The rows of A fall into a few groups, which share some directions, and each row is roughly a mix of its group's hidden directions.
A, 105 rows:
[[  6.0  -0.2 -39.3  -0.7  27.4 -18.2 -27.3 -30.1 -21.5  19.2]
 [-26.6  12.4  18.8  -0.2 -36.0 -17.4  16.5  27.7  22.3 -28.1]
 [ 20.7 -38.1   1.0 -24.5  20.6 -20.9   1.1 -22.8 -15.5  32.2]
 [ 17.8  -3.3  18.8   0.6  -4.4  65.7  -6.0   2.1  -1.5   8.8]
 [-21.3 -45.9  29.0   5.6   0.5 -26.4  -7.7 -12.0  -7.1  27.4]
 [ 31.8  19.5  -5.1  -2.5 -30.4 -11.0  30.3  -3.6  31.2 -27.8]
 [ 12.4  23.7  36.0  20.0   3.6  47.1   1.4  15.8   1.8 -15.6]
 [  4.3  32.6 -18.5  13.0  34.6  -7.2 -19.1  36.4  22.3 -10.5]
 [ 43.5  17.6  -7.3 -33.4  30.8 -14.7 -16.0 -12.1   0.2  14.2]
 [-13.9  37.7  -0.8  44.1  -1.3 -10.5 -13.1  33.2   2.0 -13.9]
 [ 10.4 -30.3  -2.1 -32.8 -27.1 -32.4  33.8   2.1   7.4  -6.6]
 [-22.7 -21.4   9.9  21.5 -44.3  23.6  28.4   5.7  11.3 -11.2]
 [ -6.1  19.2 -10.9  18.2  48.7   5.2 -31.0 -14.0 -19.2  19.1]
 [ -8.8  -0.7  -1.2  44.0 -21.0 -24.0   7.2 -43.7  -9.2   7.6]
 [-30.0  37.1  39.9  16.4 -13.0  17.3  -2.6  -7.7  11.4 -18.3]
 [-11.4  22.4   4.1 -28.6  -4.5 -25.2  26.3  19.5  35.4 -26.2]
 [-27.1  31.1  -6.3  33.9   6.2  -9.7  -6.3  33.2  17.7 -25.7]
 [ 11.7 -35.3  15.6  -6.0 -43.8  23.8  26.4 -16.3   5.3  -2.9]
 [ 25.4 -33.8  -7.3 -26.2  29.6 -10.2   0.5 -34.0 -17.2  13.4]
 [ 43.0  39.9  -1.6  -9.7  25.1  12.8 -21.7   9.9   3.9 -15.0]
 [ 21.8 -14.7  18.7 -12.0   9.0   0.2 -23.5 -46.4 -26.9  21.2]
 [ -7.9  38.6  -8.8  -4.2  46.5  -4.7 -30.0  -8.1 -12.5  13.7]
 [ 42.0   4.4 -20.0 -34.5  13.9  16.5   4.1 -33.0 -11.3   8.2]
 [-54.2 -18.2   0.9  14.3 -29.3  20.9  12.8   8.6 -11.3  -3.4]
 [ -2.1  37.4  -2.5  26.7  -2.9  -8.6  -1.5  41.5  23.6 -25.6]
 [-10.5 -23.7  -1.5  18.9 -45.0 -13.1  34.9  -3.3  19.3 -17.6]
 [-33.2  14.7  32.3  20.8   1.6  35.5   2.0  32.2  -3.2  -5.3]
 [  2.7 -47.6   8.2 -18.8 -11.8  -8.7  25.3 -21.0 -20.7  26.8]
 [-31.1 -44.1 -12.1  34.7 -13.0 -21.5  14.7  -4.8  -0.2   0.2]
 [  7.8  23.7  -2.7 -18.2  38.3  15.1 -32.8  -6.6 -22.8  29.1]
 [-29.6  44.0   5.8  22.9  14.4  21.9 -30.4  -6.1  -6.9  -8.3]
 [-15.7 -39.8   1.5 -23.8 -26.3 -27.2  25.7  20.9   5.1 -13.5]
 [  4.6 -21.3 -32.1 -17.1  22.4   2.5  14.4 -39.6 -19.9  25.8]
 [-19.3  -4.0  -4.5  22.1   4.1 -34.7 -14.2 -48.9 -19.7   6.6]
 [ -7.4  -2.8  13.3 -11.6  40.5  25.6 -32.3  -0.2 -26.8  26.6]
 [ 37.6  -2.3  10.4 -41.4 -16.3 -16.8  25.6  -8.7  24.7  -3.2]
 [ 27.1  11.0  10.2  16.9 -39.0  -7.1  27.5 -13.5  21.0 -30.7]
 [-41.5  -2.2   3.2  30.6 -35.1  18.0  19.1  17.8   9.8 -11.6]
 [ 36.0  20.3  24.4  12.6   0.0  43.7  -1.2  17.9  -7.0 -20.0]
 [-14.3   1.8   4.3  13.1  24.5  34.4 -20.2 -28.8 -34.0  23.8]
 [-35.3 -30.8   7.6  23.9   5.5  35.2   0.2  -1.3 -22.6  23.3]
 [  6.6  28.5   5.3 -17.2 -31.2 -25.3  24.6   9.3  27.2 -30.3]
 [  6.2  32.7  -5.2  -4.1  48.4  -0.1 -27.6 -11.6 -21.4  17.0]
 [  0.0  34.1 -30.0  26.6  32.0   3.6 -11.9 -30.0 -16.4  -4.2]
 [-14.4  30.3 -10.6 -13.5  47.8 -10.9 -24.3  -3.3 -16.0  21.4]
 [  9.0 -24.0   8.9 -56.8 -11.4   4.3   8.8  30.2   5.9  -2.3]
 [ 29.1 -34.9  -5.8 -49.2  -1.6  -9.4  18.0   3.6  -7.8  11.7]
 [-38.2  17.1  -9.0  39.6  -9.9 -23.1 -22.4  16.1  -6.3 -17.5]
 [ 10.8 -31.3 -15.7  -7.8  -0.8  -3.9  -2.4 -48.7 -28.3  23.4]
 [  7.6  44.6  18.9  -1.6  42.0 -12.2 -25.0 -10.9  -7.0  -5.4]
 [ 13.4 -25.0   0.1 -45.8 -21.7 -23.1  33.7   4.4   8.3  -3.1]
 [ 40.0  28.1 -27.7 -27.7  25.1 -14.7   4.0  12.1  11.8   8.4]
 [ -0.7 -31.9 -38.0  -5.9  10.4  -9.4 -10.1 -33.4 -19.4  29.2]
 [ 10.8 -11.6 -22.3  -9.5  31.9 -18.7 -13.6 -37.2 -21.6  30.1]
 [  1.7  37.8  20.6 -13.1  -7.4 -11.7   8.7  37.0  27.5 -26.9]
 [ 44.9 -27.2  13.5 -27.4  15.8 -22.2  -5.1 -15.3  -5.9  20.4]
 [-23.8  27.0  28.5  20.3 -14.1  31.4  -1.3  26.7  12.0 -24.1]
 [ 41.7  32.0 -18.1 -14.5  -3.5  -1.5  13.3  35.3  18.9  -7.1]
 [ -1.5 -34.1 -23.3  22.5   3.9 -25.4   2.4 -32.1 -20.5  28.5]
 [-37.7 -14.5   0.8  28.3 -34.2  29.0  21.4  -5.0   0.3 -14.8]
 [ 26.6  -2.7   2.5 -35.1  22.2  -4.5 -22.5 -34.1 -22.2  22.6]
 [ -1.1 -13.7  22.5   2.7  -6.6 -12.8  16.6  17.4  53.1 -28.9]
 [ 49.4  40.3 -11.2  -6.0  20.1  -4.7  -7.1  -5.9  17.5 -10.2]
 [  1.0  -2.3 -14.0  38.8 -48.1   4.4   3.5  16.0   7.8 -27.9]
 [ 18.4   2.7   0.1 -14.3  37.5  18.3 -23.1 -20.5 -24.9  35.6]
 [-22.7 -25.1 -12.9  -2.3 -30.8 -38.3  34.0  -2.1  14.4  -6.2]
 [  1.4 -38.3  14.3 -19.5   9.6 -16.7  35.0  26.1  15.5  23.9]
 [-20.6 -13.5  26.9  -6.8 -22.5  27.2  28.2  36.8  18.9  -2.4]
 [-21.4  42.5  37.9  21.4  19.7   5.0  -8.3  18.1  -1.7 -12.8]
 [ 25.0 -24.9   8.3 -44.0  26.9 -27.9  -9.9   2.8  -1.9  16.7]
 [-22.1  38.5  18.0  10.7 -23.4  12.6   5.3  19.8  26.0 -30.4]
 [ 17.5  19.6  15.4  16.6  33.9 -40.1 -31.3  -6.0   9.7   7.8]
 [ 49.4  -4.1  32.5 -13.4  13.9 -15.5 -24.1 -19.7   5.5  -3.8]
 [ 27.1  -6.6  13.8 -18.0  -7.3  16.7 -12.6 -50.4 -20.8  19.7]
 [-14.6  -2.4 -29.7  52.1 -23.2 -16.7 -16.9   5.4  -9.8 -10.1]
 [  4.8  31.7  13.1  29.6   6.7  42.6 -32.4   5.8  -8.7  -6.6]
 [ 36.4  -2.1 -16.0 -35.9  -3.2  30.9   5.2 -25.2 -25.2   2.2]
 [-34.2 -20.7 -22.9  39.5   5.1 -15.2 -16.8 -10.3 -19.8  20.6]
 [ 28.2 -27.0  18.5  -7.7  16.5 -25.6 -17.6 -22.7 -23.2  30.5]
 [  8.6  -0.7  17.7  22.1   8.8 -39.6   3.3  30.6  39.9  -8.6]
 [ 24.5 -15.4  -5.7 -22.7  39.7 -18.9 -15.2 -31.2 -17.6  17.7]
 [ -2.3  56.6   3.5   5.2  26.9  -5.5 -30.4 -11.5  -7.8   4.9]
 [ 44.5  -8.4  25.4   2.2  15.9 -37.4 -18.0  -5.8   0.1  20.7]
 [ 29.3  -2.0  -3.1 -24.6  42.2 -27.6 -21.6 -15.8 -11.6  16.7]
 [ 28.3 -12.7  -8.7 -28.9 -32.2  -4.6  28.9  21.2  21.2 -21.8]
 [ 46.8  -7.2  -4.8 -44.4  -4.6  -4.8  26.6  -7.3   9.9   1.0]
 [  0.0  34.3  26.1 -24.9  10.6 -42.7   9.8  23.0   2.6  -9.9]
 [ 34.3 -13.2 -36.6 -34.2   7.4 -15.6  18.0  17.2  18.7  -2.9]
 [ 19.2 -32.8   3.2 -41.3  19.6  -4.9  -7.0 -28.9 -19.0  18.1]
 [-18.9 -14.3  21.9  -6.4 -16.4 -23.3  31.5  39.8  25.2  -6.4]
 [-19.0  14.6  19.6  24.2 -43.4  24.7  -0.8   1.4   0.5 -33.2]
 [ 38.1 -17.2  28.2 -33.3  13.5 -18.1 -22.4 -15.6  -4.8  14.4]
 [-13.8   0.7  41.4  20.0 -33.3  18.2  19.9   4.6  21.6 -22.6]
 [ -5.7 -45.0 -21.7  -0.3  32.5 -32.5  -5.2  -0.2 -16.1  14.6]
 [-18.1  38.5  24.2  12.1 -16.1   6.0  -0.3  26.4  24.9 -31.4]
 [-26.3 -10.8 -33.6  21.2  24.2   2.7 -28.0  -8.1 -30.5  19.4]
 [-23.0  25.6  -0.7 -18.0  -3.9 -56.1 -12.6   8.6 -13.5  -7.9]
 [-27.9  32.2  16.6  24.7   8.6 -39.7  -9.0  -3.2   3.0 -26.1]
 [-29.2   4.1  24.7  11.5 -29.4  -2.5  18.0  35.3  23.2 -23.5]
 [  7.0  21.8   7.4  16.8 -36.4   0.4  23.2   5.6  32.0 -36.8]
 [ 28.1  22.1 -18.1 -17.0  41.5   3.0 -23.2 -23.6 -10.7  17.4]
 [ -4.9  48.9  -7.1  42.8  -2.0  -4.4  -8.6  23.0   9.0 -11.4]
 [-24.2  47.6   0.9  40.8 -15.6   4.0 -13.0 -10.2   6.4  -6.8]
 [-44.2  26.7  -2.2  39.2   0.9 -23.5 -11.9   1.8   7.6 -13.6]
 [ 28.8   7.5 -21.0   8.5  47.5 -29.4 -18.4 -12.0   0.2  11.9]]
One row of each group comes first, with its name. Which group is each row after those in?
[ -5.4  35.3  24.4  22.1  29.6  24.9 -11.2  32.9  -0.8  -8.5]
(108)
[ 11.6  18.1  15.9 -43.9 -21.6 -18.0  28.2   7.1  22.3 -19.1]
(24)
[-58.9  -9.9  -3.3  27.8 -20.0  13.4   8.8   7.9  -7.5  -4.5]
(123)

[-48.7  10.6   8.9  38.6 -16.3  10.5 -18.7  15.4  -4.5  -9.9]
(24)
[ 21.7  35.9 -20.5   2.9 -22.1  -6.9  13.9  15.3  33.2 -29.7]
(24)
[-41.0  -1.1  -2.9 -20.4  10.1  29.7 -15.0 -38.2 -11.7 -15.2]
(123)
[-38.1  -5.5  -7.5  26.3 -43.4  -1.7  14.1  16.1  17.5 -16.2]
(24)
[ 23.3  -3.9  27.7  -6.6 -35.6  33.0  -0.9 -37.0   4.7  -4.4]
(123)
[-17.6  25.4  15.5  31.8  12.9  30.5 -37.2  -4.1 -19.6   7.2]
(24)
[-53.1  15.1  21.5  14.9 -16.4   0.5   3.8  29.8   6.3 -14.1]
(108)
[-34.9   9.4  -6.9  30.9 -34.8  26.3  19.9  16.0   7.4 -14.8]
(123)
[ -3.7 -10.8   9.9  -8.6 -11.7 -63.1  22.0  -3.6  14.4  -4.6]
(108)
[-29.9  -7.8  11.3  27.1 -30.4  14.0  11.3  35.3  18.6 -22.0]
(108)
[-27.4  24.2   9.9   3.7   4.8 -12.5 -16.1  46.8  19.4 -26.2]
(123)
